In the rows, 128 means zero.
The same turns and mirrors carry the whole set onto itself and the rows of a family onto each other. Which other rows belong to the same family as each row named below? List them in the order they appear above.
These 32 rows form 4 families of 8 rows each.
vinu: [133 117 156 125 154 150 128 146 160 166  97 139 132 130 125]
Pevi: [145 134 141 130 151 154 123 148 139 163 110 144 115 129 123]
sonaz: [144 123 124 147 114 155 139 123 162 102 115 152 161 146 146]
Dupu: [137 125 149 119 163 148 122 148 149 154 105 130 130 136 115]
fir: [148 133 125 140 111 160 131 114 160 107 133 145 152 131 153]
sizik: [131 127 146 131 147 154 140 148 145 156 109 138 112 115 123]
rukiv: [137 122 151 122 148 162 118 139 131 159 108 133 123 127 121]
verig: [151 140 132 139 124 154 129 115 155 105 125 154 162 152 149]
beda: [142 126 132 140 112 154 133 121 177 105 125 141 151 135 159]
tase: [128 120 149 127 163 147 142 148 160 148 103 140 117 129 126]
fefa: [137 125 148 121 154 162 130 135 142 162 114 139 127 121 114]
kigak: [138 117 150 122 165 152 119 139 138 157 103 141 132 141 124]
Fifi: [141 131 137 146 120 144 138 126 165 104 115 153 163 150 155]
tol: [129 119 151 122 159 144 134 149 151 149 104 131 131 125 113]
Rud: [130 123 150 127 147 147 130 151 142 155 106 131 128 119 113]
Nuvin: [155 130 123 146 118 150 125 116 157 113 127 155 161 142 154]
Pozo: [152 131 124 141 106 167 126 124 165 106 119 140 151 149 151]
Fel: [139 128 149 123 150 150 119 150 141 159 107 129 128 128 115]
lan: [141 132 120 140 120 143 138 117 165 108 106 162 157 146 150]
mamu: [124 108 156 125 160 148 132 145 150 152  98 137 130 135 127]
nesa: [146 141 121 131 105 162 126 116 168 111 117 142 140 139 154]
bilu: [139 121 150 127 159 150 127 140 143 166 103 148 136 131 117]
sipav: [131 120 158 120 150 162 131 141 157 161 107 130 124 122 122]
ril: [146 127 127 149 102 158 134 129 164 106 114 144 156 144 151]
tanid: [139 136 142 144 104 154 137 129 166 105 119 142 154 139 157]
pati: [149 144 135 138 109 164 127 120 155 107 129 140 151 142 153]
Rupuv: [149 138 114 129 122 157 129 107 159 106 118 156 151 146 147]
relaz: [122 115 157 126 144 158 132 147 143 154 103 130 122 119 125]
Mivur: [138 134 125 142 100 149 135 124 172 114 104 149 146 138 157]
tiv: [147 124 129 145 118 145 125 123 173 110 119 152 160 147 162]
vib: [143 126 143 126 168 147 125 146 152 156 105 145 120 142 125]
kanas: [151 128 122 138 119 163 132 119 162 101 121 147 156 152 148]

Which other rows belong to the same family as relaz? rukiv, verig, kigak, Fifi, mamu, tanid, pati
Which other rows belong to the same family as Dupu? sonaz, tol, Rud, Pozo, Fel, ril, kanas

The same turns and mirrors carry the whole set onto itself and the rows of a family onto each other. Which other rows belong to the same family as each row named below? List them in the order they appear above.
These 32 rows form 4 families of 8 rows each.
paraf: [157 115 118 130 128 134 139 127 112 142 127 145 127 142 152 117 137 154
 134 149]
vosi: [103 134 125 123 148 118 124 119 142 118 120 118 139 107 125 140 123 106
 134 109]
nidi: [128 118 136 150 133 137 114 106 110 141 122 151 112 118 148 122 136 132
 143 129]
Lafun: [157 131 142 142 128 144 146 124 121 129 122 142 115 136 140 123 150 156
 133 124]
golog: [137 151 134 108 145 120 148 140 144 124 126 100 131 135 113 134 125 131
 115 111]
pezo: [139 105 128 142 126 131 124 110 129 147 115 154 131 126 144 107 135 144
 131 146]
Lefa: [114 136 134 125 144 101 125 125 145 129 128 107 136 112 128 123 111 105
 107 110]
digo: [119 125 121 115 147 109 124 118 138 128 128  96 139 129 126 130 107 100
 112 119]
Novi: [112 127 125 118 151 115 120 125 156 123 112 115 133 109 125 126 115 103
 114 129]
Romet: [157 129 126 137 131 129 145 133 131 132 135 143 104 127 147 110 148 158
 137 136]
Sibag: [118 119 120 107 144 108 111 127 135 121 122 107 132 108 140 130 117  95
 111 124]
vegu: [133 145 125 107 145 110 139 163 142 114 133 111 118 123 132 125 121 123
 114 121]
mol: [154 137 131 140 119 142 143 132 128 145 122 140 116 135 142 116 130 162
 132 140]
nuv: [125 112 138 143 119 142 115 104 111 140 112 144 133 126 142 121 144 131
 141 136]
Ret: [157 118 133 133 121 140 134 127 108 126 131 130 111 146 148 118 147 157
 135 123]
Guni: [133 144 120 111 151 115 142 143 139 105 138 107 119 129 129 133 129 128
 129  98]
zezu: [133 145 125 115 145 103 140 144 127 124 139 101 131 129 132 133 112 112
 109 110]
zose: [105 140 133 124 151 111 109 122 139 136 125 115 125 110 123 129 111 106
 122 112]
Vigu: [150 108 122 139 131 125 123 109 113 148 123 156 124 116 160 117 136 137
 129 142]
nesuz: [111 130 128 110 138 116 111 113 126 133 120 100 145 119 125 138 117 100
 121 119]
rigiz: [126 116 126 143 130 137 123 101 126 148 113 149 130 112 141 119 139 133
 143 153]
siro: [135 140 117 102 139 118 146 154 137 115 123 100 136 136 126 133 125 120
 112 132]
dap: [142 112 125 143 118 140 113  98 120 151 110 136 130 120 148 117 123 137
 128 145]
sona: [132 136 125 102 136 117 146 141 141 105 130 100 141 135 126 133 136 127
 126 106]
badu: [137 116 133 148 121 131 107 105 124 150 118 147 112 109 153 110 123 139
 127 132]
gume: [153 124 132 142 123 126 141 136 121 141 129 156 124 128 150 110 143 153
 133 138]
kib: [129 110 121 139 125 124 110 110 111 143 131 147 120 110 157 114 141 129
 141 143]
Kes: [102 124 120 112 144 116 113 123 129 118 127 111 136 118 133 134 122 101
 133 111]
selu: [125 144 132 112 140 110 143 145 145 123 129  98 139 140 117 122 115 119
 115 117]
fim: [140 144 129 103 138 108 130 145 129 120 141  95 120 133 129 130 125 127
 114 104]
Gon: [163 120 121 124 120 134 144 126 115 132 128 132 126 138 147 118 153 155
 133 144]
kikod: [163 130 124 133 110 137 131 137 107 141 131 133 117 134 157 118 131 156
 126 135]

Which other rows belong to the same family as Kes? vosi, nidi, Lafun, nuv, Ret, Guni, sona
Which other rows belong to the same family as rigiz? golog, Romet, zose, nesuz, kib, fim, Gon
Which other rows belong to the same family as selu? paraf, pezo, Lefa, digo, zezu, Vigu, gume

The same turns and mirrors carry the whole set onto itself and the rows of a family onto each other. Which other rows belong to the same family as each row named below? List them in the order they appear above.
These 30 rows form 5 families of 6 rows each.
tavi: [107 143 100  93  92 122 177 114 164]
litu: [ 90 125 115 139 134 139 154 125 145]
Pazez: [ 85 127 115 133 124 123 148 102 140]
nilu: [110 131 116 142 137 127 149 122 148]
Niv: [113 130 107 108 127 103 184 127 149]
rotuz: [107 139  96  86 109 136 177 121 173]
futi: [100 140  97 130 110 155 146 102 169]
kipe: [105 120 108 126  96 147 159 115 184]
deg: [121 123 105 118 117 157 162  96 173]
Zari: [ 99 133 109 131 120 163 149 117 170]
Mitu: [ 94 131 117 110 116  99 158 117 143]
bedob: [ 71 138 117 124 115 124 166 101 164]
fuv: [107 132 108 108 122 106 177 123 131]
Vuv: [136 118  96 102 124 138 157 125 156]
zis: [ 98 130 103  94 123 112 181 128 146]
lato: [110 125  98  88 103 110 171 113 152]
Nuta: [111 131 116 143 134 143 155 112 141]
Vere: [110 142 108 128 105 158 155 104 174]
Seb: [107 112 114 137 138 141 174 110 151]
pogu: [ 80 141 114 133 104 120 158 113 146]
naf: [122 132  99 103 129 159 164 120 170]
sogu: [ 98 144 101  89 101 121 151 116 169]
fesit: [104 130 123 138 130 146 150  98 164]
depad: [138 135 101 102 122 146 175 113 160]
kizi: [ 74 131 112 121 113 116 165 126 147]
bez: [103 140  87  96  98 129 180 105 171]
vel: [ 79 132 101 129  99 114 160 116 148]
viza: [130 126 106  95 108 133 173 111 176]
tozem: [134 140 104 110 137 143 169 112 170]
lem: [101 135 106  99 143 113 165 111 137]

Which other rows belong to the same family as litu? rotuz, Zari, zis, naf, kizi
Which other rows belong to the same family as futi? nilu, Niv, bez, vel, tozem
Which other rows belong to the same family as sogu? kipe, bedob, Vuv, Seb, lem
Which other rows belong to the same family as depad? tavi, fuv, Nuta, Vere, pogu

The same turns and mirrors carry the whole set onto itself and the rows of a family onto each other. Which other rows belong to the same family as each row named below? List them in the order they appear above.
These 35 rows form 7 families of 5 rows each.
Ruf: [150 123 134 127 138 126 151 119 135 140 129 147 114 128  98 112 135 109
 111 144 120]
Romeg: [154 126 134 137 148 118 150 116 134 139 121 142 118 141  96 114 135 117
 121 146 122]
gifek: [132 127 126 107 129 121 136 111 106 125 133 128 126 113 146 117  94 135
 102 122 130]
Livob: [126 132 145 127 134 135 119 119 120 120 121 145 125 143 141 128 171 150
 134 115 108]
Mume: [151 125 137 135 142 126 140 109 134 138 125 142 121 133  98 107 134 116
 106 138 115]
zalip: [134 120 123 146  96 121 113 152 117 123 111 126 128 139 142 136 112 121
 133 147 144]
Zigik: [139 114 127 153 100 123 113 143 112 130 109 132 136 150 136 130 119 125
 128 157 143]
kigu: [134 113 130 147  97 121 121 144 131 125  99 116 130 140 145 132 119 136
 125 150 134]
nafu: [144 125 122 116 137 135 130 114 102 117 137 126 136 112 135 137  99 122
 101 127 130]
Kuga: [143 126 141 123 141 116 141 108 141 138 128 141 118 135  99 110 141 117
 112 140 118]
Bopon: [108 142 127 125 132 117 153 148 106 134 126 151 117 118 131 154 131 133
 144 121 110]
rozu: [112 133 124 136 121 111 147 157 112 127 127 158 115 124 136 148 126 142
 148 127 110]
dida: [127 135 144 127 141 144 114 115 131 126 125 146 127 146 139 126 161 147
 139 113 110]
pimub: [155 119 133 130 148 135 131 113 140 131 127 143 116 133  97 123 132 114
 116 150 114]
rekup: [158 125 123 132 136 122 147 116 134 134 126 142 123 141 103 104 137 112
 113 141 116]
safa: [139 133 125 115 138 134 141 109 110 119 136 137 146 119 150 130 100 133
 103 125 138]
Zugi: [131 128 141 125 146 158 115 125 116 124 131 138 119 140 142 126 164 145
 136 121 117]
gofe: [136 113 131 141  93 121 124 147 118 123 110 132 125 142 147 136 112 123
 126 156 146]
Kitiz: [116 143 121 132 133 128 144 167 117 134 133 143 119 121 124 153 131 129
 146 129 112]
padut: [134 129 126 118 132 129 135 111 114 117 127 130 137 110 146 125  96 122
  97 134 143]
fek: [118 151 127 122 119 114 150 161 116 136 125 151 111 126 130 138 121 140
 139 126 105]
faz: [155 131 135 127 130 118 143 119 147 131 115 140 117 134 102 109 135 124
 107 146 106]
Rudo: [128 116 132 144 107 131 110 145 112 128 109 116 131 140 137 149 118 119
 128 157 141]
muni: [128 126 144 127 131 147 114 117 132 128 125 136 133 145 141 124 170 140
 136 117 120]
kopab: [136 118 123 113 131 136 133 108 110 112 132 136 136 110 156 130 103 127
 106 129 141]
bida: [140 122 127 117 130 126 143 112 117 117 136 125 138 114 145 120 104 126
  96 125 143]
gif: [113 144 128 138 131 121 151 158 110 129 118 152 110 125 134 150 131 139
 150 125 114]
Vutid: [113 145 122 133 128 115 159 155  99 136 122 151 116 132 133 143 134 132
 141 127 107]
tavas: [121 120 142 128 135 141 117 116 125 127 120 136 121 137 149 115 156 160
 133 116 111]
dired: [132 125 123 113 137 128 145 106 104 119 126 135 133 122 154 126  96 126
 104 135 138]
kubu: [112 147 118 133 137 112 153 154 109 127 123 156 122 119 130 147 126 136
 140 134 113]
Tamad: [140 113 126 147  93 119 116 145 117 124 106 131 127 142 132 142 122 117
 135 151 134]
mov: [130 135 135 125 139 139 108 118 120 118 125 139 132 150 146 122 163 148
 141 118 124]
Zotid: [118 130 135 122 143 142 118 110 133 125 125 143 134 148 149 120 163 145
 139 124 116]
rorov: [134 115 116 147  95 118 117 142 123 126 108 131 140 150 144 138 116 123
 135 148 134]

Which other rows belong to the same family as Livob? Kuga, rozu, gofe, bida
Which other rows belong to the same family as Bopon? Ruf, muni, kopab, Tamad
Which other rows belong to the same family as mov? Romeg, Zigik, safa, kubu
Which other rows belong to the same family as faz? gifek, kigu, fek, tavas
Which other rows belong to the same family as rorov? rekup, Vutid, dired, Zotid
Which other rows belong to the same family as padut? Mume, zalip, dida, gif

The same turns and mirrors carry the whole set onto itself and the rows of a family onto each other. Which other rows belong to the same family as each row named below? List them in the order they appear above.
These 30 rows form 5 families of 6 rows each.
punuz: [118 126 145 119 159 130 114 125 141 130]
feda: [104 140 138 109 154 138 108 130 142 123]
momiz: [129 134 143  86 133 146 135 119 137 101]
raput: [125 128  93 119 114 131 134 132 126 145]
zut: [122 137 138  81 130 135 123 125 147 101]
begu: [144 126  89 120 116 130 136 122 130 126]
zoga: [132 140  87 114 115 132 140 129 132 126]
Dav: [111 125 138 117 153 143 111 129 134 143]
Zumin: [134 132 126 101 120 132 148 122 136  89]
sot: [120 131 103 125 125 130 137 120 106 144]
Supo: [117 135  97 121 120 113 133 126 119 144]
Zopen: [116 120 135 128 157 128 116 123 131 139]
Zem: [126 138 140  96 132 134 138 122 136  91]
gima: [142 118 118 100 117 137 138 125 146  98]
Nop: [135 133 133  96 123 150 138 126 143  94]
lofe: [106 117 127 126 155 138 120 130 129 145]
ladol: [124 122 109 116 105 120 133 118 121 146]
Vara: [129 125 120  96 116 141 150 130 139  94]
begug: [120 146 142 128 149 140 110 116 137 135]
zuf: [122 133  91 120 110 132 137 130 123 137]
madu: [118 129 128 110 117 137 139 127 152  90]
gava: [ 99 128 131 130 151 137 123 125 117 137]
tokel: [112 127 144 120 155 147 115 126 130 137]
berup: [122 139  95 136 112 128 134 127 134 128]
zozoz: [129 136  92 114 112 116 137 129 131 129]
zezig: [122 131  99 114 124 126 132 125 117 153]
dosef: [102 114 144 120 140 130 118 124 134 137]
sozi: [129 138 129  93 119 149 139 128 142  95]
vuk: [117 134 140 116 161 147 116 126 143 125]
sufa: [141 141 140  98 117 139 130 111 141 104]

Which other rows belong to the same family as momiz? zoga, lofe, Vara, zezig, vuk
Which other rows belong to the same family as berup? ladol, begug, madu, dosef, sufa
Which other rows belong to the same family as gava? feda, zut, begu, sot, gima
Which other rows belong to the same family as Zem? punuz, Zumin, Supo, Zopen, zozoz

The same turns and mirrors carry the whole set onto itself and the rows of a family onto each other. Which other rows belong to the same family as each row named below? List them in the order they appear above.
These 32 rows form 4 families of 8 rows each.
libun: [140 138 133 174 166 123 123 134]
mit: [136 125 140 149 120 146 128 120]
pefuv: [154 148 106 141 154 139 120 118]
zupa: [133 123 144 177 143 128 126 135]
soneg: [138 127 152 170 153 126 113 106]
dep: [134 113 130 137 127 147  96 133]
Zomu: [148 131 109 134 154 144  91 129]
volof: [149 140 123 155 157 117 141 128]
sadev: [153 140  98 137 145 117 119 123]
Lebo: [135 118 153 157 148 148 117 133]
tupu: [134 121 109 147 117 126  92 131]
Gez: [127 118 144 169 126 128 117 135]
kupad: [130 115 124 155 111 129 104 133]
far: [165 128 103 158 152 139  93 120]
kilen: [149 141 123 158 168 123 100 103]
Sasuz: [138 122 139 155 127 121 140 129]
Gul: [148 141  97 152 157 123  97 130]
bik: [133 117 148 164 141 107 121 117]
sezu: [133 113 127 147 121 107 100 116]
lor: [146 134 127 161 167 102 115 116]
zez: [146 128 105 142 146 102  97 114]
Lusot: [149 111 146 176 134 142 113 122]
tozod: [144 132 110 132 119 143 112 117]
gof: [152 110 120 155 120 142  92 120]
madag: [148 134 130 153 174 143 113 132]
lar: [161 130 129 177 165 139 112 122]
fezak: [144 128 112 144 138 125  82 101]
tev: [144 133  93 146 137 125  92 132]
leke: [133 115 142 154 122 128  97 105]
lirez: [149 145 114 168 169 123 117 132]
Fik: [140 122 114 136 112 120 119 128]
Nivuk: [147 141 137 156 154 142 138 121]

Which other rows belong to the same family as Lebo? dep, Zomu, far, Lusot, gof, madag, lar
Which other rows belong to the same family as zez? volof, sadev, Sasuz, bik, sezu, lor, Fik
Which other rows belong to the same family as tozod? mit, pefuv, soneg, kilen, fezak, leke, Nivuk

